One turning vector, and how many ticks it has turned
The counts run from 0 to 266.
[-30 -10 -14  33  -2  -5  11  40 -36  21  33  53   6 -31 -38  12 -18  29
   7 -14  44  14   3  18  26 -10 -38 -22  41  18 -38  25  38 -17 -40 -44
 -12  23 -23  19  32   6 -37   9  23  -2  19 -14 -38  18  22  18  12  -8
  31   3   7  17  15   2   2  29 -11  25  34  -8  12 -20 -11 -17 -68] -> 37
[ -6 -48 -12 -11  23 -20  33   3 -21 -16  41  44  28 -52 -84   1 -16  43
  19  15  21   1  38 -21  15 -49 -42 -12  -1  36  25 -10 -34   1  23 -53
  10  -4  -3 -10   0   1 -16 -17  -3 -11  16 -30 -13  -9  17  13  14  10
 -13  36 -10 -30  55   4  20  22   7  11  -2  -7  32 -35  13 -31 -38] -> 172
[-14 -10  -4  -1  55  -1  10  -3 -37  15  48  31  72 -23 -40  36 -14  32
  41  -6   7  -7  25 -17  40 -38 -39 -22  -2  66  -6  17  18   9   3   4
  -8 -17 -11 -35  16  21 -25  -9  17  -5  26  17  -4  38   0 -12   8   4
   9  35  -8  12  -9 -11  15   9 -20  19  22 -10 -18 -27 -11  33 -60] -> 212
[ -8 -25  31  -4  16   4   6   8 -19  37   7  51  32 -11 -44   7  -7  25
 -21  16   5 -15  -6 -51  42  19 -42 -18  71  40 -24  28   6  17 -20 -39
  15  21 -10 -37  20   4  -2  -4  27   1  15  10 -11  56  50  23   5 -34
  27   0  15  -5  -6 -32  35 -11 -17 -21  10   6   9 -29 -23   5 -67] -> 50
[ -6 -46  27  21   3  11  51 -15 -26  51   9  44  32 -50 -48  17  -7  20
  -9   4  39  29 -17 -33  26  -5 -26 -27  13  24 -13   7  46 -25 -34 -33
  -8  27  -3 -11  15  -4  -7  12  -8  40 -12   1 -20  30  67  34  15   2
   9  19 -11  30   6 -29  -7  27   2  19  39  15  18 -14 -42 -42 -41] -> 68
[  1 -31  58  19   4  -4  -5  -5  -5  22  37  53  36 -25 -63  16 -23  17
  -6   4 -18 -26  19 -31  26  -7 -30 -12  34  40 -20  30 -37  25   9 -56
   3 -11   9 -50   0  12 -13  -9  36  10  16  -5   1  19  46  26  24 -25
   7  14  18  -8  18 -24  15   6 -41 -38  26   9   4 -35 -15  -8 -33] -> 242
[ -4 -55  23  19 -12  12  30   6 -10  24  36  50  44 -24 -61   4  -4  24
  32 -36  31  13   2   5  41 -14 -30 -27  22  16  -4   8  41 -10 -22 -14
   8  19 -13   9   3   2 -20  18   6  36 -10  20  -1  30  52  25  14   5
  20  39 -24  24   6 -30 -13  47  -1  11  54  14  14 -17 -42 -20 -36] -> 263
[-25 -15  27  35  39   7  30   2 -19  26  50  25  71 -32 -38  26 -40  29
  24  10 -14  15  -3 -46  39  -5 -52 -37 -32  69  -9  31  25 -23 -14 -25
 -12 -25  -9 -57   0  20  -9 -20   7  28  24 -14 -22  29   9 -24   7   4
  -3   4   2  28 -16 -15  17   1 -47  16  12  -4 -14  -7 -27  21 -45] -> 218
[-16 -13  20  43  36   4  33  12 -25  29  30  29  56 -34 -29  21 -38  28
  20   5  -1  14 -17 -49  47  13 -53 -42 -18  50 -11  34  45 -17 -37 -31
  -5 -10 -12 -31   7  18 -10  -5   7  21  22  -3 -23  32  18 -13  -1   9
  20   4   7  21 -24  -7  30   5 -31  18   8  -9  -2 -18 -26  13 -53] -> 219
[-31 -58   3  20 -10 -19  12   2   1  22  42  28  32 -40 -60  26  -2  32
  13  -6  27  11  41  12 -19 -31 -17 -13   9  73  -8   0 -29  26 -12  -6
 -16  -2   6 -17   7  16 -20 -20  38  22  35  14 -17   2  34  17  41   5
  -3  22   3  15  38  -5 -51  17  -1  -3  78 -11  -2 -32   8 -20 -17] -> 154
[  5 -22  31 -12  37 -14  23  13 -28   2  44  46  55 -22 -51  28  -4  21
  12 -23  17 -20  36   4  28 -31 -56 -10   9  23  -2  29 -28 -22  38 -44
   5 -29  20 -43  -5  -7 -28 -15  -5 -10   3  -7  -6   9   9  -4  -6  -5
  25  49   4  -9  12   9  17  26 -12 -25  26  22 -16 -27   2 -28 -71] -> 15
[-23 -34 -39   1  27  -3  26   6 -33  14  18  21  52 -39 -38  23 -13  16
  24  27  15  18  16 -66  21 -16 -54 -40  -8  88 -13   7  24   3 -35  -6
   0  -2 -38 -26   7  32 -18 -16  25  15  22 -17 -15  37  15   9  27  19
 -18   7   3   9  -1 -28  19   1  -5  32  13 -29  16 -21 -11  36 -40] -> 137
[-36 -37   4  39 -17  -8  -9  37 -10   6  57  39  35 -16 -38  -6 -36  54
  44 -37   0  -9  31   4  28 -32 -37  -5   5  23  31  -2 -23   5  -2 -60
  19 -18  -6  -7  -3  17 -19 -44  53  21  34 -16 -29 -23  -1  -3  24 -17
  26  12  12 -30  42  21  24  14 -13  -1  32  -9   6 -36   5  -6 -26] -> 2
[-24  -1  -9  -7  42   1  24   9 -38  23  32  26  68 -26 -34  29  -3  41
  29   3  15  -3  17 -34  41 -23 -48 -29  23  60   3   8  35  16  -5  -5
   2  -1 -14 -43  17  30 -25 -10  15  -6  34  17 -25  55  11 -19  -3  -4
  11  26 -15  19 -12 -14  26  -1 -22  20  12 -21 -17 -16 -11  36 -62] -> 213
[-12 -26 -16  -3   7  12  31   4 -37  23  20  37  31 -46 -64  -4 -13  53
  17  25  15  30   1 -45  38 -39 -25 -20  18  21  10   0  27  12   6 -62
  10  40 -32 -20  19  -3  -4 -22   2  -3  15 -19 -31  23  43  20  12  -8
  -2 -11  -7 -11  27 -24  49  10   0  37 -21 -18  41 -16 -25   0 -38] -> 252
[-20 -33  22   5 -14  -2  19   5   0  21  69  -1  76 -37 -49  25   3  14
  16   0  34  25  17 -45  -1 -16 -52 -14 -26  55  40  -5  -8 -13  18 -10
   8 -13   2 -47  -8  -5  -4 -40   6  49  -6  -9   3   0  14 -10  10  -1
  46  39   9  14   6 -21  21  -1 -12 -10  42  20 -15   0   3  -5 -42] -> 103
[-28 -36  21  26 -52  -7 -20  27   5  21  71  26  35 -20 -68  -4   5  36
  20 -18  20  -1  25 -18  11  -8 -31   6  42  33  18  -3 -24  41   2 -35
  20  19 -10 -16  17   7  -8 -15  40  37   2   1 -15  -9  42  26  35 -22
  24  10  17  -7  46 -29   7  19   2 -10  49   1   8  -9 -10  -5 -23] -> 77
[-33 -30  -3  36 -18 -27   2  66   7  -5  70  23  24 -33 -44  -7 -12  50
  39 -26   9 -19  28 -25  23   7 -58  -4  24  21  40  -8  -4  19 -30 -44
  16  -7 -18  11   6  16  -9 -26  54  14  13  16 -35  -6  22 -17  17   7
  48  21  -1 -10  34  18  15   9  -1  17  21  -8 -10 -29  14  -5 -40] -> 190
[ -7 -20 -12   9   9   3 -10  19 -32   5  21  47  30 -19 -56  -7 -16  30
   9  22   0  -3   5 -60  52  -6 -36 -30  39  37 -16  27  15   4 -20 -42
  15  29 -40 -16  20  13 -12  19  13  -6   6 -18  -8  28  40  31  11 -16
  -5  12   3  -8  12 -39  34  21 -20  23 -12 -24  44 -23 -17  22 -54] -> 56
[-19 -30   0  10  25  -8  66   6 -39  34  -1  55  19  -9 -10  10 -45  40
   4 -16  25  -9  24   4  15 -25 -57 -20  -7  24 -21  21  27 -49 -38 -41
  14 -22  13 -22  16   7 -18 -28  31  16  38 -11 -27  37  -1  12  -1   2
  29  18  10 -13   1  32  33   2  -4   3  33  12  -3 -59 -28 -16 -43] -> 200
[-12 -29  -2   9   5  12  33   0 -31  24  32  28  36 -53 -72   6  -7  47
   1  27  24  50  -5 -43  27 -37 -28 -18  13  21  22   1   1  10  18 -66
   6  20 -27 -31   6 -15  -3 -30  -7   0   0 -30 -36  -7  38  10  10  -5
   0 -10   5 -14  32 -19  49  11  -4  25 -11   1  35  -5 -13 -21 -38] -> 253
[-23 -19  -4 -10  13 -23 -31  28 -11  -7  56  17  54 -44 -66  10   9  11
  18  42  14  -3  34 -57  11  -9 -59 -17  12  84   7  12 -36  34   8 -23
 -12  -5 -16 -32   3  21  -1  -6  39  -5  11 -25  -4   2  26   1  15   4
   2  26  25  -4  25 -24  14   6 -12   2  18 -14  -5 -21  33  17 -52] -> 134
[-11 -42  -5 -31  18   2  36  -4 -43  27  36  15  69 -33 -37  15  16  16
  29 -13  58  18  27 -15  15 -41 -45 -31  -7  52  15 -12  36 -13   4  13
  24   5 -22 -29  12   4 -26 -10  -3  33  -6   9   7  36  18   9  12   1
  26  51 -17  21   6 -19  15  23  13  17  29  11   7 -14 -18  17 -53] -> 99
[ -4 -50  22  11  15  23  39 -24 -25  24  37  29  58 -50 -66  13 -29  30
   9   3  20  39  -7 -22  19 -44 -15 -30 -20  33   8  17  -2 -18  16 -53
  -3  -2  -7 -39  -7   3 -11 -25 -23  29  -1 -22 -14  -3  28  25  16   3
 -20   2   2   5  27 -11  16  33 -22  14  18  11  22 -14 -35 -31 -31] -> 255
[-15 -41  14  17  -5   8  38  -2 -12  27  43  12  77 -24 -18   6 -15   2
  28  -7  22  22   7 -52  21   7 -68 -32 -25  58   8   3  44 -25 -30  22
  19 -10 -13 -30  -5  13  -3 -15  10  63 -14  -4   3  39  25   3  12   6
  38  37  -8  21 -21 -25  18   4  -9  -5  33   8  -4  -5 -26   4 -39] -> 105
[-11 -35  36  11   7 -24  61  26  13  22  31  36  29 -32 -57  16  -8  44
  11  -7  27  -4  -4 -28  31  11 -58 -15  17  31  47 -15   9   1 -22 -17
  19  -1  -7  -2   1 -10   7 -22   9  20   3  30 -31  13  55 -21  -7  16
  46  48 -22  13   9  -1  17   1   8  13   8  24  -8 -19  -6 -37 -47] -> 183
[-18 -32  15  11  10  -5  46   7 -23  37  22  33  19 -26 -40  12 -31  47
  -2 -16  13   5  22   9   7 -34 -47  -3   0  18  14   9 -20 -21  12 -71
  15 -14  16 -36  -1  -5 -15 -50  13   1  28 -23 -36  -3  -3   5   2 -24
  37   4  22 -34  32  31  48   0  -5  -9  23  19  -7 -36   0 -37 -49] -> 8
[-38   4  16  32   6   6  11  32 -13  28  63   6  50 -38 -47  18  -4  42
  24   0   7  29  -6 -49  29   5 -48 -12  -3  42  31   8  23  11 -15 -50
   9  -1 -15 -28   3  -3  -4 -33  23   9   9 -18 -37  -2  12 -40  -9  -1
  44  -1  13  22   5 -12  51 -22 -16  21  11  -7 -13   8   4   6 -58] -> 26
[-23 -36   2  28  26  -5  64   2 -27  35  12  44  28 -21  -8  10 -47  34
   9 -24  11  -1  30  12  -4 -38 -51 -22 -12  32 -14  19   2 -53 -24 -58
   4 -27  18 -34  -2  12 -16 -38  33  19  39 -16 -27  13 -10   7  22 -12
  27  16  17  -9  11  32  15  -1 -11 -11  38  13  -9 -53 -20 -14 -42] -> 199
[-27 -53  -2  15 -28   1  13  -4 -26  44  31  36  46  -5 -27   1 -20  38
  32 -25   9   7  33 -24  19 -26 -29 -19  25  39 -12  -6  13   4 -29 -10
  38  18 -12 -24   9  25 -18 -27  48  64  17   7 -18  34  19  46  38 -22
  16  15   8 -14  20 -20  13  12   2   0  51 -24  15 -34 -30  25 -14] -> 80
[-27 -20   5  11   5  -2  38  22 -32  33  19  38  11 -20 -29  -6 -20  63
   1  -5  21  14  16  -4   8 -34 -47   3  25  18  22   3  -8 -16 -12 -76
  23  -6   6 -29  10  -2 -17 -52  20  -3  20 -20 -48   3   3   7  -7 -22
  48  -3  15 -35  43  22  58 -12   7  10   5  10  -4 -31  -7 -20 -51] -> 7
[-10 -16 -17   3   7   4 -13  24 -31   3  36  45  26 -36 -77  -4  -4  30
  13  28   8   6   5 -66  38 -10 -38 -23  40  34 -10  23  -6  19   1 -62
   6  31 -37 -12  18   3  -8  10   8 -17   4 -32 -20   3  40  18   8 -13
 -12   2   2 -16  30 -30  50  22 -11  18 -17 -18  39 -21  -3  10 -56] -> 57
[-35 -26  14   1   4  -7  34  -5 -21  43  17  18  20 -37 -22  22  -6  19
 -24   8  54  21  27  -5 -39 -34 -48 -16  14  48 -23  24 -33 -19  -1 -41
  -3 -14  21 -46   5   0 -20 -48  28   4  16 -31 -22   8   8  19  15 -12
  33  10  37  -3  28  14  10   2   3 -22  68  21 -18 -23   4 -26 -66] -> 122
